Each row is where one point has got to under a steady rotation. How many ticks took it there?
The counts run from 0 to 143.
-9 13 9 3 0 0 -11 8 -12 19 -12 -6 1 1 0 -26 8 -2 8 14 -7 -16 -7 4 -7 12 -13 10 7 -24 -1 -3 6 -9 -11 4 -4 -8 -17 5 6 3 1 -13 -9 => 40
-6 9 -10 11 1 17 5 -5 2 11 -10 3 -2 6 14 -28 -3 1 8 9 -7 -22 -10 -3 1 11 -5 10 3 -5 -4 2 11 6 6 3 -3 7 17 1 9 9 20 -23 2 => 63
-3 17 8 10 -7 6 -5 0 -4 1 -10 -1 -6 10 4 -15 13 6 8 23 -4 -19 -6 -11 -19 10 6 5 -15 -14 -15 -1 5 -9 10 -1 -12 5 1 8 4 -19 -2 1 -27 => 18
-14 10 15 2 -1 14 11 3 9 -1 -2 -2 -2 -3 -11 -10 11 5 18 -6 2 -29 -12 -7 8 12 -7 -5 6 1 7 0 0 0 4 10 -1 -1 -18 0 0 1 4 -4 -30 => 84
-33 6 1 -4 -10 20 -9 1 8 8 -5 3 -5 4 8 -11 -6 7 -13 6 3 -14 -14 5 2 -2 -14 -2 -5 -14 -6 7 13 -10 -8 7 -10 5 11 -7 22 15 2 -10 -12 => 72
-4 15 1 4 10 3 20 -19 16 -1 -10 3 -8 -1 -3 0 20 6 4 13 17 -12 -4 -5 -2 5 -7 2 -18 10 -5 9 -6 -10 16 26 -12 -10 9 1 12 -4 10 0 -3 => 5
-4 -5 7 10 2 4 -13 -3 -7 18 -9 7 -1 -5 -11 -5 15 11 -5 8 6 -23 -4 -4 -12 11 -23 -7 -10 1 -9 18 15 -5 -1 15 -16 8 2 5 1 10 8 -5 -14 => 101
-11 9 10 7 -5 -4 -9 13 -7 -5 -14 9 -1 5 4 -21 24 -12 3 3 7 -12 -16 -4 -2 20 -10 0 13 -1 -6 -7 15 -7 8 -8 -7 -5 -7 7 11 -4 -6 -10 -28 => 32
-3 21 1 18 -3 2 13 -9 1 0 -18 2 -5 7 -6 -7 21 6 13 19 6 -19 0 -7 2 3 -4 13 -14 -9 0 10 3 -11 15 22 -8 -3 12 -2 4 -6 12 -6 -3 => 4
-4 14 -9 2 12 12 10 -10 23 -2 -24 -1 -2 -3 0 -15 8 -5 -6 6 12 0 -2 -3 -8 17 -6 -1 -17 6 0 7 -12 -7 5 13 3 -9 22 1 15 -3 12 -18 -18 => 141
-33 0 4 -2 0 17 3 -3 14 -5 -6 -1 14 0 12 -11 -15 -1 -2 -3 6 -16 -27 -2 4 5 -8 -2 12 -9 10 3 5 0 -3 2 -4 -6 -2 2 13 0 13 1 -26 => 76
-20 22 19 7 3 16 10 -2 -3 14 -14 -1 -8 4 2 -6 10 22 -1 4 5 -14 -14 4 -4 24 3 -8 -11 -3 -7 -4 7 -1 4 8 -5 -21 0 -3 9 -4 -1 1 -20 => 10
-16 1 7 1 0 1 11 9 -6 6 -10 -3 -5 -19 9 -8 5 1 5 11 7 -13 -12 -25 -2 6 -17 -7 -7 9 -1 1 -2 -3 -3 3 -13 1 10 -6 11 5 4 0 -24 => 94
-2 6 5 -11 -5 -9 5 -7 10 -5 -9 6 -4 7 -17 -23 22 -10 17 10 7 -8 -12 -2 -11 8 -18 16 8 -7 -5 -7 -1 -19 -3 4 -11 4 -24 15 2 -4 2 -4 -11 => 37
-11 8 1 -1 6 13 18 -4 12 10 -7 3 13 14 0 -13 22 7 19 4 1 -10 -13 7 8 14 3 0 14 -4 -6 -7 6 -5 -2 3 -25 -13 -11 10 -1 -11 19 17 -12 => 121
-15 9 2 -2 2 6 -7 -15 13 -9 -15 -3 -6 15 -6 -8 14 20 -7 18 13 -9 -11 6 -1 12 -20 -3 -20 1 -9 3 1 -6 8 15 -13 -21 -4 1 -1 -6 2 2 -8 => 134
-6 10 1 -9 8 11 1 -7 13 0 -7 4 -10 -3 1 -22 -4 -4 -11 12 12 -2 -11 -18 -16 10 -10 -2 -15 10 -9 10 -12 -13 0 16 -6 8 9 -3 22 -2 1 -1 -24 => 20
-8 13 13 3 7 19 -4 2 -6 12 -9 6 -1 -3 -4 -24 -3 -4 -5 -7 3 -10 -13 2 -2 30 12 -11 7 -12 3 5 -5 -16 -9 3 -1 4 -4 4 17 -6 4 -1 -26 => 25
-26 9 -13 -2 4 0 3 -8 6 4 -20 -10 4 5 -8 -33 2 -1 7 9 1 -4 1 3 -2 17 -18 9 15 -3 6 -3 -7 -3 -22 4 -3 -8 -2 8 -6 2 11 -6 -5 => 44
-7 0 -11 7 -8 4 -7 -11 6 -4 -10 1 -4 8 2 -7 13 -2 8 2 2 -31 -19 -7 8 -4 -5 2 4 -10 4 10 15 -1 11 6 -8 11 -2 4 13 -9 21 -14 -15 => 78
-17 25 7 0 1 16 18 2 0 13 -20 -5 -11 -3 -5 -16 -2 19 1 9 -2 -13 -4 0 -1 16 12 -1 -9 -9 -8 -1 0 -3 -11 6 -1 -4 6 -11 11 5 11 0 -14 => 11
1 11 -6 -8 2 13 0 6 15 -1 -22 2 5 15 -9 -29 4 -11 -1 0 2 5 -8 5 1 18 0 4 5 -2 0 -4 -7 -4 -4 -12 -6 4 -8 0 7 3 16 -11 -23 => 30
-6 5 17 -1 11 11 -5 -14 2 3 -5 7 -6 0 -11 -21 11 0 -9 -6 9 -7 -24 -1 -3 30 1 -11 3 -2 -7 7 0 -11 4 12 -3 -3 -7 5 13 -6 3 0 -25 => 24
-14 21 5 2 -6 12 16 1 17 10 -14 -1 18 17 -9 -20 1 -4 4 18 -1 -10 -4 7 3 1 -14 13 -2 -8 6 7 8 -4 -1 10 3 -14 1 5 3 -2 -7 6 -21 => 128
-27 0 -1 -9 6 16 6 -14 -5 -5 -1 -4 -5 -9 -1 -11 2 7 -9 5 16 -8 -12 0 -1 28 -15 -6 -2 -9 -9 2 -2 -10 -6 9 -16 -6 18 8 14 14 8 -9 10 => 57
-3 10 16 4 9 8 5 -9 5 10 -16 1 -8 9 -8 -4 22 20 -3 7 6 -16 -15 9 -8 14 -9 0 -19 5 -5 2 21 7 15 17 -2 -19 -6 3 4 5 3 -5 -15 => 9
-8 3 -6 7 9 3 2 -8 17 8 -22 12 5 18 -12 -18 12 6 -6 9 9 -1 -12 10 4 7 -20 7 4 -5 -6 16 8 -11 -4 12 -20 -10 7 1 1 5 9 7 4 => 119
-12 17 -8 -9 -2 1 25 -11 18 3 -9 1 -5 14 2 -13 16 5 0 16 10 -4 -8 -3 7 3 -11 4 3 17 -6 7 -1 0 0 19 -11 -7 5 -5 17 2 -1 12 -14 => 126
0 9 1 -1 3 13 21 -17 6 -4 -12 -4 6 7 7 -11 15 4 2 16 11 -7 -20 -16 9 9 -2 1 1 7 1 5 2 11 10 12 -6 -20 -6 -8 7 -6 21 0 -15 => 1
-14 14 7 1 19 16 16 -4 22 4 -4 7 4 -12 -3 -8 8 6 2 11 9 -9 -4 -1 -6 14 -16 -4 -11 4 -1 3 -10 -8 3 19 -6 -21 9 3 9 -4 -3 -1 -14 => 6
-22 9 -3 -2 -7 0 9 -3 -11 6 0 -14 14 -4 9 -14 22 -4 12 6 4 -12 -12 -2 5 28 -11 -4 10 -4 -2 -12 6 7 -6 1 -7 -12 -6 17 4 -15 5 -4 -17 => 47
-9 4 -5 -3 -1 -5 -5 5 2 2 -19 9 -8 -5 -2 -23 6 -20 -4 14 10 3 -3 -6 -5 6 -25 9 4 -2 1 5 2 -24 -6 6 -3 -4 5 5 22 8 -8 -9 -12 => 35
-15 0 13 6 1 8 -8 3 19 -7 0 10 2 1 -6 -9 12 2 10 -6 9 -24 -18 -3 -1 8 -25 0 -4 7 4 6 13 0 16 9 -2 -5 -12 2 -2 6 -6 -10 -24 => 83
-15 15 12 7 12 14 15 1 -2 17 0 10 -3 3 -6 -14 8 7 7 6 2 -10 -12 -4 15 13 -3 -4 8 -12 -1 4 -4 -15 -8 9 -21 -3 2 -3 15 5 3 15 0 => 117
-16 8 -3 -12 -7 23 4 -12 4 11 -1 0 -10 0 6 -9 -1 8 -7 4 -1 -18 -22 3 4 3 -2 0 2 -7 -4 8 12 4 -9 9 -12 15 0 -4 26 20 13 -12 -9 => 71
-9 19 -18 -3 -7 7 19 -5 -10 10 -5 -21 6 -7 8 -19 14 -8 10 12 1 -10 3 -7 1 18 -9 4 6 -8 4 2 -1 1 -16 4 -3 2 1 10 13 0 14 -13 -9 => 48
-8 17 -1 -2 -4 13 -5 -14 9 -3 -22 -5 -7 17 -11 -10 9 12 -4 25 9 -9 -1 3 -3 0 -15 7 -20 -19 -4 14 -1 -6 -3 20 -9 -7 -2 -3 7 0 11 -4 -4 => 133
-6 7 -1 0 -3 -7 -13 -7 -13 11 -12 -5 -13 11 -2 -30 24 9 2 11 0 -12 -9 -4 -3 9 -17 9 6 -9 -7 1 8 -5 -7 6 -9 5 -17 5 5 1 11 -12 3 => 41
-1 11 -3 6 8 10 0 -14 0 4 -27 -8 0 12 5 -20 2 6 -11 15 1 -9 -15 -2 2 15 -3 -1 -8 -4 5 7 3 10 8 9 9 -17 -1 -1 5 -4 21 -13 -12 => 137
-18 17 -6 14 -2 8 1 13 1 13 -13 -2 5 17 11 -11 20 5 9 20 -2 -12 -4 3 7 -1 -8 5 -1 -12 -7 9 13 -5 5 6 -17 -15 13 -6 11 -8 -7 8 -17 => 124
-8 16 2 1 -1 7 14 -5 12 -10 -12 -4 10 15 -4 -10 13 8 14 16 8 -14 -11 -4 11 11 -4 6 -3 -4 6 -4 -3 2 15 6 -14 -16 -11 -1 -11 -8 14 10 -11 => 0
